Each path is a new rotation, seen through one point. The rows after it are directions, each followed by how far the rotation turns it, in degrees per step (0 if it stays put).
Each turn is a multiple of 5 degrees from 10 to 175, or 0.
Each row of a path follows its step; steps can be skipped.
Rotation 1:
step 0: [-4,-9,19,4,15,-4,12,-40,-3,-1,6,14,-17,-13,11,-15,2,18,7,-10,12,-17,-11,-10,16,-9,-7,-13,12,15,6,-24,13,-4,-20,0,-11,15,-3,10,9,-1,12,-14,21,4,4,-1,-1,15,7,13,-10,9,-5,-6,11]
step 1: [-16,10,19,15,-5,25,-8,-28,-8,-4,-14,3,-8,-1,14,-11,15,13,-3,-18,19,-9,0,8,4,-8,-23,14,-3,5,-9,27,-10,6,3,13,-17,13,-15,5,3,4,9,9,11,5,14,-15,-6,16,-11,-4,-2,6,-22,17,-8]
step 2: [-11,21,23,-2,6,8,-14,-18,11,14,-11,28,15,-13,-4,7,11,13,20,-7,16,7,11,-14,15,-16,12,10,-7,-17,5,6,7,4,-1,14,-14,1,-2,9,-13,3,8,-6,-29,-16,2,13,-6,21,-13,-15,3,7,1,2,7]
step 3: [4,18,15,13,18,0,-3,-13,-4,-10,9,10,1,-20,-7,21,10,14,8,-16,2,-3,6,15,-3,3,5,-11,-5,26,-2,-14,-12,-7,18,-2,-2,6,22,15,-9,-8,28,-3,-6,-6,-2,33,-6,12,-21,17,3,5,-14,-1,-9]
step 4: [-5,-3,-3,16,-1,0,12,-8,-14,12,12,5,11,8,-9,-6,22,20,15,11,14,0,-11,13,13,-6,5,6,11,26,-16,14,7,0,34,3,8,27,4,15,0,7,-3,-7,-13,12,-3,5,0,12,-14,6,-27,6,11,9,-22]
step 5: [-7,16,-9,9,3,7,-7,1,-10,-3,28,3,14,10,-34,17,2,28,3,18,-14,2,4,-3,13,-9,-13,2,-5,-8,-10,6,-13,-13,-5,30,-6,9,-8,-17,5,7,-3,-18,-5,-15,-14,1,3,17,-12,-5,-10,0,-6,23,-10]
step 6: [-13,6,-2,9,-1,5,-5,-16,2,-9,19,9,17,-1,-18,17,5,7,-9,5,-13,-9,-12,9,-5,14,-8,-3,-9,-7,3,-39,7,7,-2,5,-5,8,32,5,-14,12,-4,5,-17,-12,4,-4,28,13,12,-10,-21,18,-4,0,-12]
step 7: [-21,27,21,-1,-8,-7,9,-8,4,-22,1,-21,4,14,-19,-19,10,-15,4,14,-6,-19,-6,19,-7,-8,11,-6,3,3,2,-19,-7,0,-4,-6,8,28,5,16,11,18,-6,-1,-3,15,-17,0,14,17,5,8,-2,5,-10,21,-3]
step 8: [1,2,1,6,-11,12,5,-11,1,-2,-2,5,-31,9,-12,-24,0,26,5,16,-3,-10,-11,0,12,-18,6,-9,-11,5,5,-7,22,-29,-20,0,0,-3,8,11,-11,6,-23,-15,7,0,-14,-13,1,24,2,-7,-1,15,-11,17,9]
step 9: [-7,3,-4,16,0,12,6,-12,1,-20,-23,-17,-3,15,-12,2,-2,22,-5,-17,-6,-27,-5,5,4,-8,2,16,-19,-5,-10,-14,2,10,-34,0,-15,-14,3,1,-8,4,9,7,-3,3,24,-2,-14,8,-18,-11,-14,14,-19,11,0]
step 11: [2,29,11,10,19,-16,19,-24,-8,-25,-9,5,-10,-12,-8,-9,-13,25,-5,-3,-11,2,-8,-13,7,-7,3,3,-3,-4,12,15,18,-20,4,-8,-3,17,15,-2,1,-1,14,-11,3,5,-11,14,-19,4,-16,24,-7,-2,-1,-11,12]
[3,-1,3,1,0,3,-2,5,-3,0,3,-2,-1,2,4,-3,1,-1,3,-4,1,-2,2,2,-3,-1,5,2,5,-2,6,-3,6,-7,1,-2,6,-1,4,2,1,2,2,-2,2,3,-2,4,3,5,-2,10,-2,-4,3,2,1]	90
[0,-4,-6,-1,5,-1,-6,-2,2,-3,-1,5,1,-1,2,0,4,3,-2,-1,-6,-2,-2,0,-1,6,2,-2,-3,-2,-2,-6,-1,0,0,1,7,-1,1,-2,-2,0,8,-4,4,8,3,-2,-2,4,-1,0,3,6,-2,-4,0]	125
[-3,3,-1,7,-7,2,6,4,-2,-3,-2,-2,4,4,4,-3,8,-2,6,-4,-1,5,1,1,-4,2,1,2,3,1,-3,-1,-1,3,4,2,-1,1,-1,0,2,5,1,2,-3,7,4,-2,-2,0,4,-4,-1,1,0,-1,1]	130
[1,0,0,-2,2,-7,-2,1,-5,-3,-2,-4,0,-4,1,-1,-2,1,0,0,0,2,-1,6,2,-2,7,-4,3,-1,-1,-3,-6,0,5,-5,-8,2,2,4,4,0,1,2,3,-3,-2,-1,-3,5,7,2,-1,6,3,-4,-1]	100
Rotation 2:
step 1: [2,-8,16,-6,-9,-11,-7,-5,-2,-8,10,-4,9,8,-10,27,-1,-5,-20,-7,7,-1,-15,1,2,-15,3,19,-10,0,-14,0,5,-9,-20,-12,-3,22,18,-19,3,9,14,15,8,-14,4,25,15,15,7,7,-9,24,2,-3,-4]
step 2: [-3,-5,22,7,-29,-17,-4,-4,-4,6,-3,3,20,-11,6,32,6,4,-24,1,9,-14,2,-17,-14,-11,13,-8,-1,-17,-14,8,-4,-19,8,-13,15,4,17,3,3,6,7,17,-5,3,-11,9,7,10,4,-3,-8,-15,-10,5,6]
step 3: [-9,-13,7,-7,7,1,-10,-6,17,-5,-5,2,9,-5,-5,22,-9,-2,-10,1,5,-17,12,8,-7,0,19,-34,-9,-13,5,15,7,-24,-2,3,12,-6,20,-7,0,16,-3,-12,-10,-4,-33,3,-6,15,-13,-2,0,2,-14,-10,7]
step 4: [-18,-9,17,19,8,-1,-17,0,20,-7,-4,2,-17,-17,-12,30,-13,-9,15,-5,9,17,-7,6,7,-4,-5,-1,-1,-15,-8,0,14,-12,-13,16,7,5,15,-6,11,2,-5,-1,-5,4,-10,14,-14,24,-4,4,16,6,-2,-19,3]
step 5: [-24,1,28,-10,-8,-12,6,9,25,-8,-16,-7,-8,-17,-4,20,-19,6,-7,-19,-10,-7,-5,-20,-3,-11,4,19,-21,-8,1,0,-7,13,-6,11,5,5,10,5,7,3,-8,8,11,5,2,16,7,15,8,-2,20,8,-8,2,-6]
step 6: [-20,-6,7,-13,-12,-5,5,-1,20,-8,-2,-14,3,-8,8,9,-10,-12,-34,-6,3,-34,-1,-8,4,-8,11,0,-4,14,-16,15,5,-7,2,7,9,4,19,-6,2,-6,6,4,-3,6,8,28,-9,-13,-4,-12,1,6,5,-14,-21]
step 7: [-16,-18,8,11,2,-1,-4,1,16,9,-14,0,9,-16,-8,-4,17,7,-20,-3,8,-10,4,10,18,-4,-2,-18,-8,-8,-14,11,14,-18,15,3,29,-7,5,0,-10,-5,6,5,-19,19,12,15,-8,20,15,-9,-4,0,-15,-10,-14]
step 8: [-25,-2,9,-7,29,-6,11,-9,17,-13,-27,6,-4,0,-12,5,4,5,-3,-13,-6,2,-16,0,5,-9,-9,-15,-3,-10,1,16,17,-10,-2,-17,3,9,18,-9,-25,-2,9,-1,-13,13,-6,-9,-2,20,0,-3,20,9,-15,5,-4]
step 9: [-19,10,18,-3,8,-17,12,1,12,-11,-18,9,6,18,-8,5,-8,-14,3,-4,1,1,-6,-18,-3,8,-8,-2,9,-5,-13,0,-7,-6,-18,0,2,11,17,-8,17,-16,27,1,4,26,4,9,-14,17,-2,19,21,-1,2,-9,-16]
step 10: [-13,-13,27,-7,-10,-15,16,15,18,2,-11,8,17,-6,-28,-2,5,-2,-16,-17,3,-5,11,-24,-8,17,7,3,-4,4,10,2,-7,-1,-1,6,16,12,3,4,10,-25,17,-11,2,11,-2,-2,3,-4,12,-7,-7,10,8,-22,-2]
step 11: [-23,-17,16,2,14,10,18,11,-10,-18,-5,-15,5,-9,-10,6,4,-1,-21,-14,9,-5,-3,-5,-2,-6,-3,-26,1,8,-2,22,11,-6,6,12,21,7,-4,9,-11,-12,10,-1,5,20,3,1,-11,-17,-10,-2,-10,7,10,-17,23]
[3,6,1,-4,-1,-1,0,5,5,1,-1,-2,1,5,-2,1,-4,5,2,-4,-1,5,0,0,4,-3,-6,9,3,-1,-3,3,-1,3,-1,1,-6,2,2,-6,5,-1,1,1,1,1,-4,-1,-5,-1,3,4,3,4,-3,2,2]	85
[2,-3,2,-3,-2,1,-7,2,-1,-3,-1,5,-1,0,0,-2,-2,-1,4,0,-4,4,4,2,1,-3,0,3,1,2,-4,-8,0,-6,2,1,-1,0,2,-1,-2,2,7,5,0,2,5,1,-5,3,-2,0,-6,-4,3,-7,-3]	135
[0,0,-3,2,-2,5,1,3,1,3,3,-4,3,-2,-4,0,3,2,-3,-2,-1,1,6,1,4,1,2,-5,1,2,-3,2,4,-1,4,3,5,-3,-3,-7,-8,0,-4,3,0,0,-7,-5,-5,-1,-1,4,2,-3,2,-5,1]	90
[3,2,-5,-3,-2,-3,-3,-2,1,3,-4,-6,3,0,7,-4,3,0,-3,-1,2,4,3,6,0,-3,3,-5,0,-5,0,3,7,0,0,-8,-1,1,5,4,-1,-2,3,6,0,0,1,2,0,0,0,1,-3,0,-3,2,4]	70
[-3,0,5,1,0,5,-5,-3,-5,8,-3,-2,0,3,0,0,3,-1,1,-4,-1,2,-4,-2,-3,-2,2,-1,-4,0,3,-3,2,6,-7,-2,-4,0,1,-3,-2,-3,-1,4,5,-3,2,0,-2,4,-2,2,7,-1,5,1,-6]	90
